In the rows, zero is written as 128.
Each path is a new rotation, seen through one point. The rows after it are directions, each followed by how far the rotation turns it, in degrees a step (0 if it stays put).
Each turn is a multiple of 5 degrees from 10 to 175, or 0.
Each row of a path follows its step; steps can be skipped.

step 0: [126 134 132 135 118 131 121 133 134 120 134 127 128 121 136 124 133 130
 132 132 119 125 118 131 132 124 127 132 142 133 133 125 121 127 124 132
 123 133 127 123 120 125 130 126 124 131 124 132 126 120 133]
step 1: [128 134 137 127 127 114 132 130 132 134 127 127 126 119 119 138 119 129
 125 127 132 124 138 139 125 133 129 123 130 129 125 130 123 128 136 133
 126 127 133 133 119 124 123 129 131 128 129 129 132 137 128]
step 3: [125 130 121 131 130 122 128 143 131 126 129 134 132 132 133 128 128 136
 124 123 130 126 120 119 120 118 131 131 117 121 124 125 126 129 127 128
 119 127 127 127 123 131 135 127 125 133 120 132 131 126 117]
step 4: [123 132 133 124 131 125 122 129 124 135 121 130 127 123 134 135 130 113
 124 128 124 136 126 130 136 130 133 128 129 128 132 129 133 132 127 123
 129 125 129 133 134 125 114 135 113 130 132 130 126 126 124]
step 5: [124 126 124 128 132 129 129 122 126 132 131 116 120 125 130 127 125 133
 126 130 117 120 122 138 117 130 120 128 135 132 125 133 131 131 125 120
 127 135 131 121 134 132 134 139 135 129 123 131 126 127 132]
step 7: [130 126 135 129 129 127 127 123 121 137 127 125 135 120 131 125 122 135
 120 126 130 126 137 127 130 123 126 137 135 126 125 128 122 135 135 135
 132 119 131 131 121 128 134 127 120 117 139 127 125 132 121]
step 8: [123 122 125 128 134 124 132 127 122 128 119 136 140 129 137 132 125 135
 127 134 131 136 127 124 119 129 134 123 134 127 128 126 137 126 126 129
 128 137 128 129 136 120 133 123 137 138 126 131 130 130 133]
step 9: [129 133 122 129 122 120 131 134 137 131 134 126 125 132 127 128 134 119
 136 121 127 128 130 126 135 124 136 129 125 121 124 123 134 134 124 116
 124 120 133 123 135 127 135 131 131 128 133 136 129 124 118]
step 10: [125 129 126 122 132 140 127 124 125 126 127 118 129 129 131 139 126 125
 115 131 128 122 127 125 131 141 116 136 119 127 131 133 126 129 124 124
 123 126 133 135 132 121 122 131 121 126 124 128 128 125 125]
step 11: [127 123 133 135 131 129 132 130 127 134 123 122 125 123 134 120 127 129
 126 133 119 137 124 125 140 127 123 124 131 137 124 127 124 122 122 122
 132 133 129 119 118 136 136 132 133 135 128 123 129 128 138]
step 13: [131 130 134 123 125 128 131 129 121 128 130 131 130 126 130 120 126 137
 129 125 129 128 127 128 135 135 131 133 127 125 122 126 125 125 132 128
 137 132 130 150 139 122 134 122 132 119 130 130 123 131 129]
[126 130 127 128 128 127 129 126 128 127 127 129 127 127 129 130 126 127
 127 128 127 130 130 128 125 129 126 127 123 127 128 127 128 127 131 129
 126 128 126 128 128 125 129 128 128 128 125 127 128 129 130] -> 160
[128 128 130 125 128 129 132 131 127 129 129 129 130 131 127 130 128 129
 127 127 130 127 127 130 126 130 127 128 128 128 128 130 128 129 126 129
 127 130 129 130 127 129 128 128 128 132 127 127 129 129 128] -> 155
[127 129 128 129 128 129 128 128 129 125 128 130 128 126 126 126 132 126
 128 128 129 127 128 129 129 128 129 131 126 125 127 129 127 130 128 127
 127 131 128 129 125 125 128 129 127 128 129 128 128 131 126] -> 120

step 1: [131 123 130 125 132 125 125 124 130 116 120 122 128 136 130 137 131 128
 133 125 130 128 113 129 131 128 135 126 122 131 122 127 132 121 131 122
 128 119 132 125 127 127 125 134 129 121 137 130 123 120 133]
step 2: [133 126 139 132 128 120 127 123 130 125 131 118 124 124 139 128 132 122
 132 124 127 125 117 121 130 130 131 120 131 131 130 126 122 122 128 128
 119 121 124 126 127 137 128 126 134 132 125 128 125 122 137]
step 4: [126 125 129 126 131 124 120 132 127 131 133 126 132 120 125 138 130 126
 133 128 130 129 115 119 131 127 135 127 129 133 129 133 126 128 135 135
 132 117 122 120 133 120 136 135 133 128 133 121 130 122 130]
step 5: [127 128 138 130 129 127 127 126 131 129 139 121 130 142 132 134 129 123
 128 131 125 126 118 118 122 126 134 129 124 131 133 127 129 132 135 134
 123 127 133 133 132 127 132 137 140 130 131 126 127 136 133]
step 6: [130 136 133 135 121 118 122 125 125 120 133 123 132 139 125 131 139 123
 131 131 126 133 126 125 133 132 137 131 129 126 127 133 125 127 138 131
 132 123 131 132 126 129 134 128 128 118 123 119 128 125 129]
step 8: [124 127 133 118 132 124 127 124 122 122 136 131 130 136 126 129 137 124
 135 131 134 127 120 118 133 127 136 118 125 133 127 126 129 128 125 124
 132 128 132 134 126 134 129 122 131 137 132 120 120 125 132]
step 9: [123 133 126 125 125 120 125 124 123 126 127 117 127 135 122 133 142 121
 141 122 130 133 118 130 131 121 124 128 123 136 124 125 131 126 124 132
 124 125 122 127 123 130 133 128 135 127 128 130 131 127 131]
step 10: [130 133 139 133 128 135 132 134 119 121 124 124 131 127 127 131 134 125
 128 124 134 137 110 129 128 126 138 130 129 130 129 119 125 127 129 133
 124 121 126 124 127 130 127 126 130 129 136 126 124 127 135]
step 11: [126 124 132 124 127 125 126 130 130 125 128 124 125 128 131 125 142 120
 132 121 121 125 126 128 125 119 139 128 133 133 133 122 122 135 129 134
 128 123 132 125 135 129 127 131 138 123 128 122 117 120 133]
step 12: [127 131 132 133 133 121 125 132 129 131 128 129 129 129 125 132 130 128
 143 124 133 138 123 118 132 124 134 130 127 135 132 122 127 131 137 131
 119 128 133 123 137 136 131 130 131 123 121 121 127 128 123]
step 13: [133 139 126 120 126 130 125 131 128 122 137 135 124 134 127 136 133 129
 127 123 128 129 113 116 128 123 128 133 130 134 133 128 124 134 139 127
 126 124 128 126 122 129 127 136 129 124 131 124 126 121 127]
[127 125 127 129 128 125 128 130 126 128 129 128 129 127 129 127 128 129
 130 127 126 128 129 127 129 128 128 128 131 125 130 128 125 127 126 127
 129 131 128 126 131 128 126 126 126 129 127 126 125 127 126] -> 85
[126 130 125 130 127 127 130 129 128 126 130 130 128 126 126 130 126 129
 127 129 129 129 125 129 128 126 128 129 129 125 126 127 128 128 129 128
 129 129 127 126 127 128 128 127 127 125 128 129 129 127 131] -> 115
[128 128 129 127 129 129 130 129 128 128 130 127 128 129 129 126 126 129
 127 129 130 131 126 128 124 132 129 127 129 129 130 127 130 128 129 129
 126 131 127 126 127 130 129 127 127 128 128 129 127 130 128] -> 145

step 0: [134 129 120 121 140 129 122 130 133 130 122 131 125 124 129 122 123 128
 126 135 114 125 122 119 126 125 130 130 124 118 133 120 134 124 132 133
 132 136 132 129 128 127 129 120 141 138 126 128 121 126 126]
step 1: [123 120 121 126 122 123 124 128 139 134 131 129 119 127 129 126 134 125
 132 128 130 127 124 117 131 140 136 119 120 133 133 121 122 128 127 131
 128 131 126 125 131 120 130 115 130 134 132 125 137 130 129]
step 2: [131 122 128 123 131 126 133 126 122 128 137 125 126 125 123 131 125 120
 132 136 119 125 124 118 140 132 130 133 127 123 135 129 129 137 121 122
 130 127 128 123 123 128 129 119 136 136 116 124 127 123 116]
step 3: [125 131 119 121 123 124 126 111 131 130 133 131 125 122 123 132 126 130
 121 130 119 124 125 125 134 131 130 127 128 128 133 121 123 127 125 137
 127 140 134 135 118 121 127 126 136 130 134 120 128 134 131]
step 4: [125 125 139 122 127 121 120 118 127 126 131 121 128 122 125 126 124 119
 131 131 128 139 126 122 128 133 125 125 124 131 121 121 119 130 130 127
 130 127 133 122 130 117 129 116 132 135 115 124 127 129 131]
step 5: [127 127 123 129 122 118 123 126 122 127 125 125 136 125 123 128 128 123
 135 134 121 122 131 120 125 135 132 140 123 126 132 125 132 138 130 126
 130 130 135 130 119 119 133 123 141 121 135 125 120 133 126]
step 6: [122 129 128 123 129 134 124 120 129 131 125 132 126 129 131 126 132 131
 123 131 119 132 138 123 117 125 129 120 119 124 130 123 130 124 127 133
 132 133 130 121 125 115 125 120 143 140 125 129 121 125 128]
step 7: [129 123 116 127 119 122 122 132 133 127 132 124 123 130 132 129 129 124
 135 143 126 128 124 121 125 132 137 136 118 124 122 131 120 127 133 131
 133 124 130 124 129 124 132 114 133 134 127 128 135 131 130]
step 9: [137 132 125 120 116 125 125 118 126 125 135 128 117 132 125 134 127 134
 123 132 123 125 128 123 129 126 129 123 123 132 126 131 120 130 119 132
 137 130 130 132 125 124 129 117 132 139 133 116 127 124 127]
step 11: [133 119 129 127 120 122 125 121 123 125 125 134 128 131 124 123 117 127
 129 126 122 126 136 124 131 131 123 130 124 137 124 118 133 136 133 127
 137 132 131 135 126 124 132 118 141 128 136 128 121 125 129]
step 12: [129 135 133 130 121 128 120 130 129 123 126 129 129 128 134 128 133 132
 135 123 122 131 137 118 130 129 131 125 127 120 128 133 129 126 127 133
 131 129 133 126 131 110 134 125 141 141 125 118 128 132 127]
[130 128 132 129 126 130 126 123 127 126 128 127 128 127 128 127 129 128
 128 130 129 128 129 128 131 129 125 130 130 129 128 125 127 129 129 128
 127 128 130 130 127 128 126 128 125 127 129 127 127 129 126] -> 55
[129 130 129 130 128 127 131 126 127 130 130 125 129 127 129 129 130 126
 130 130 130 127 126 128 129 129 129 130 130 127 127 128 130 128 129 126
 132 125 127 127 130 127 129 127 129 127 128 130 130 129 128] -> 130

step 0: [123 119 127 136 132 127 124 125 129 128 125 123 120 122 142 128 130 126
 123 130 117 130 132 133 134 131 128 124 129 129 136 120 131 130 141 121
 129 125 125 132 128 131 122 125 125 118 126 124 127 134 128]
step 1: [124 137 126 126 132 132 131 131 132 126 129 124 118 134 138 124 128 123
 116 135 125 124 127 128 136 133 126 134 127 131 136 120 129 131 134 123
 123 128 128 140 122 126 131 126 126 135 127 130 123 132 138]
step 3: [127 131 133 126 139 132 126 132 122 137 132 133 126 130 132 135 124 121
 121 138 123 129 134 123 122 128 126 120 128 127 126 121 123 135 130 125
 135 125 131 123 124 135 134 126 125 127 129 131 118 128 118]
step 4: [134 132 134 129 131 126 134 124 131 120 124 127 125 133 124 134 129 123
 119 127 127 132 128 123 125 126 126 121 122 134 124 118 133 141 140 126
 127 134 129 124 129 138 130 125 121 134 135 128 127 127 124]
step 5: [122 128 129 144 133 128 134 121 127 127 124 129 121 130 127 130 130 120
 119 128 132 128 132 123 125 122 121 129 118 131 131 133 126 128 128 117
 127 130 131 119 129 131 133 125 121 130 125 122 134 120 132]
step 6: [123 132 122 124 126 128 129 135 130 132 121 125 120 124 132 130 133 118
 126 137 126 129 137 127 129 125 119 127 122 127 121 122 125 129 124 130
 134 129 128 121 127 132 129 122 128 130 127 131 144 118 134]
step 7: [128 139 125 128 126 124 126 142 127 128 131 122 128 121 113 137 125 123
 123 126 128 132 133 125 136 128 125 129 122 133 124 125 125 134 126 122
 134 125 130 123 130 125 117 129 127 128 129 131 127 120 135]
step 10: [127 138 133 130 123 121 125 137 132 129 126 125 134 138 126 123 130 131
 131 121 131 124 127 127 131 120 130 137 120 130 138 122 127 125 125 128
 140 129 124 129 133 132 133 120 118 131 123 132 129 126 129]
step 11: [127 128 132 126 126 124 123 127 133 127 122 121 126 128 129 121 122 128
 129 114 126 135 128 124 136 123 126 132 128 120 126 130 118 117 125 129
 142 124 137 125 130 133 131 121 129 129 134 129 124 125 126]
step 12: [125 127 130 120 128 136 132 133 123 127 118 133 127 128 129 129 125 121
 135 122 130 137 124 130 123 120 129 131 128 136 126 127 120 122 133 135
 139 122 131 126 135 124 126 126 126 125 132 132 117 131 138]
step 13: [129 132 128 125 123 125 124 120 125 116 124 132 126 125 133 135 133 124
 135 120 127 125 128 129 124 128 142 130 117 125 129 127 127 122 131 125
 133 126 122 128 137 134 120 131 124 127 134 129 121 132 137]
[124 130 127 128 127 127 127 128 126 126 126 128 125 128 128 126 128 128
 128 128 129 127 128 130 124 127 128 129 127 127 128 128 127 130 129 130
 127 127 130 127 130 129 130 129 128 130 130 128 124 128 125] -> 40

step 1: [135 132 129 123 122 125 132 134 137 122 126 128 138 122 132 120 125 122
 124 132 132 118 124 138 114 129 129 129 132 125 120 121 123 132 135 129
 120 126 130 139 123 136 131 128 132 126 131 124 125 120 130]
step 3: [115 133 128 131 128 133 134 123 132 126 120 122 123 122 135 126 129 125
 140 133 126 133 123 129 110 126 122 135 130 123 129 127 130 131 133 129
 125 137 138 134 131 130 131 116 132 130 129 126 126 132 131]
step 4: [128 125 121 126 136 122 125 134 125 124 121 134 122 129 127 132 128 126
 137 120 118 125 128 124 128 128 131 132 139 134 122 137 139 135 130 125
 118 123 132 122 125 125 128 118 129 131 122 116 120 130 131]
step 5: [127 129 134 127 122 123 129 132 131 121 126 118 123 123 135 126 127 127
 140 118 127 125 133 132 128 133 121 138 126 120 129 134 131 138 132 116
 135 126 122 132 132 133 127 128 138 118 124 126 127 131 120]
step 6: [124 114 125 125 132 118 129 126 124 129 125 116 120 125 135 130 129 122
 128 126 136 128 137 130 134 130 123 124 124 143 123 136 134 127 134 128
 135 121 134 121 128 129 123 128 125 128 131 123 128 130 136]
step 7: [114 118 132 132 126 123 125 129 121 137 129 119 122 127 126 126 131 134
 135 129 120 121 130 122 119 129 127 133 118 131 127 128 123 129 122 133
 132 126 121 129 142 128 123 128 128 125 123 128 134 121 119]
step 9: [130 118 136 123 130 132 125 133 133 130 139 128 136 124 124 128 126 137
 124 138 122 124 125 122 137 135 120 132 123 120 122 126 132 129 130 132
 133 120 129 138 131 126 123 135 133 124 123 128 140 128 128]
step 10: [124 128 136 134 126 137 140 120 119 128 137 123 135 130 127 131 123 115
 119 137 133 130 123 126 126 126 117 131 130 136 119 128 133 128 131 127
 122 128 131 134 130 134 132 134 119 128 131 131 130 122 131]
step 11: [124 133 129 139 128 132 125 130 132 124 130 129 123 128 116 131 133 142
 126 132 118 121 122 121 137 127 126 135 135 127 117 128 126 128 130 138
 121 126 137 131 131 129 128 125 118 132 133 136 125 128 127]
step 12: [120 140 132 131 127 130 138 122 122 121 129 138 133 122 132 125 136 127
 118 124 121 134 126 132 136 118 121 129 132 122 127 134 129 137 125 120
 126 132 124 138 125 132 124 117 126 128 130 128 129 129 126]
step 13: [123 132 132 125 134 121 118 129 130 114 132 135 125 138 123 125 125 131
 122 133 129 134 135 134 136 139 129 126 125 126 118 137 133 134 129 131
 130 125 134 128 128 130 137 118 130 130 131 132 126 134 133]
[126 128 130 129 128 129 125 128 127 127 130 132 129 126 127 130 126 129
 125 129 129 128 128 128 129 128 128 129 129 129 128 128 126 127 130 126
 129 128 126 129 127 127 128 126 125 129 131 131 129 126 128] -> 25
[129 132 126 127 127 129 126 130 129 128 127 129 127 129 130 126 130 127
 127 129 126 127 129 126 129 127 128 129 128 128 128 126 128 130 129 126
 125 126 125 128 128 125 125 126 128 126 128 127 127 126 127] -> 95

step 0: [128 130 130 117 128 126 126 130 129 125 126 136 127 131 133 116 125 131
 133 124 128 134 123 126 125 125 124 120 133 121 115 122 118 121 138 126
 133 128 125 127 132 126 132 130 136 128 124 133 122 136 127]
step 2: [129 130 124 125 134 127 118 133 129 127 134 130 116 130 133 128 123 126
 126 126 123 130 127 130 133 132 129 120 128 129 111 135 127 134 134 134
 128 131 121 119 127 133 120 125 121 129 132 124 124 132 127]
step 4: [133 122 129 125 133 125 122 135 128 118 122 118 119 131 138 129 131 130
 131 119 122 128 134 132 125 121 127 123 123 124 128 130 133 129 130 129
 127 138 125 130 132 133 135 129 134 130 130 130 115 125 130]
step 5: [122 125 126 111 121 133 125 126 130 134 124 128 119 134 129 131 126 122
 132 134 131 135 127 124 126 130 134 121 128 123 120 124 128 123 130 121
 117 126 130 121 123 134 127 132 131 127 128 136 127 130 123]
step 7: [132 126 118 128 136 124 123 128 129 123 128 133 119 142 132 128 126 128
 125 134 129 134 122 129 135 118 135 123 123 118 121 131 125 121 134 136
 127 124 124 128 133 125 135 130 125 125 122 130 127 130 127]
step 8: [132 123 130 122 120 128 123 123 126 131 119 127 126 128 121 128 133 119
 132 119 120 121 131 134 138 122 124 125 125 123 131 134 122 128 129 127
 120 123 130 115 134 131 123 128 130 125 127 129 123 130 132]
step 9: [131 127 125 121 132 118 116 132 128 124 123 127 122 128 138 127 128 123
 136 128 125 125 127 123 125 129 136 127 126 127 129 130 130 132 128 125
 125 125 117 128 125 136 138 118 121 126 135 126 129 136 119]
step 10: [131 131 134 124 127 129 121 125 125 124 121 129 127 133 134 125 132 121
 134 131 130 130 124 119 127 129 121 130 119 124 119 128 127 122 131 133
 123 128 141 130 132 137 124 135 130 123 127 138 132 136 136]
step 11: [128 134 130 124 129 127 130 130 123 122 129 119 126 129 133 128 132 130
 130 124 129 125 126 126 136 123 131 124 126 126 129 124 121 123 137 131
 122 134 118 115 136 131 138 122 138 138 133 132 132 125 128]
step 12: [129 134 129 122 133 137 122 127 134 123 124 137 125 135 128 130 130 126
 133 133 132 132 128 133 138 122 130 117 122 134 127 134 126 128 126 124
 128 124 121 123 120 133 128 134 128 123 126 135 126 140 128]
step 13: [139 128 121 124 126 125 129 123 111 120 127 134 123 117 131 123 130 121
 131 132 128 124 123 126 125 127 127 128 129 126 127 136 130 124 131 128
 124 130 122 117 132 132 120 123 131 126 127 126 123 130 134]
[129 126 128 128 129 125 128 128 127 126 129 126 130 128 129 130 128 129
 125 125 128 129 126 127 131 126 128 130 127 129 129 129 131 131 127 125
 128 128 127 128 127 127 131 127 128 131 131 129 128 128 129] -> 145
[128 127 127 127 128 128 129 127 127 129 132 128 128 129 127 128 128 126
 130 126 127 133 129 125 128 127 127 130 130 127 126 131 127 126 128 128
 127 127 128 128 127 126 125 129 129 128 129 129 127 130 130] -> 140
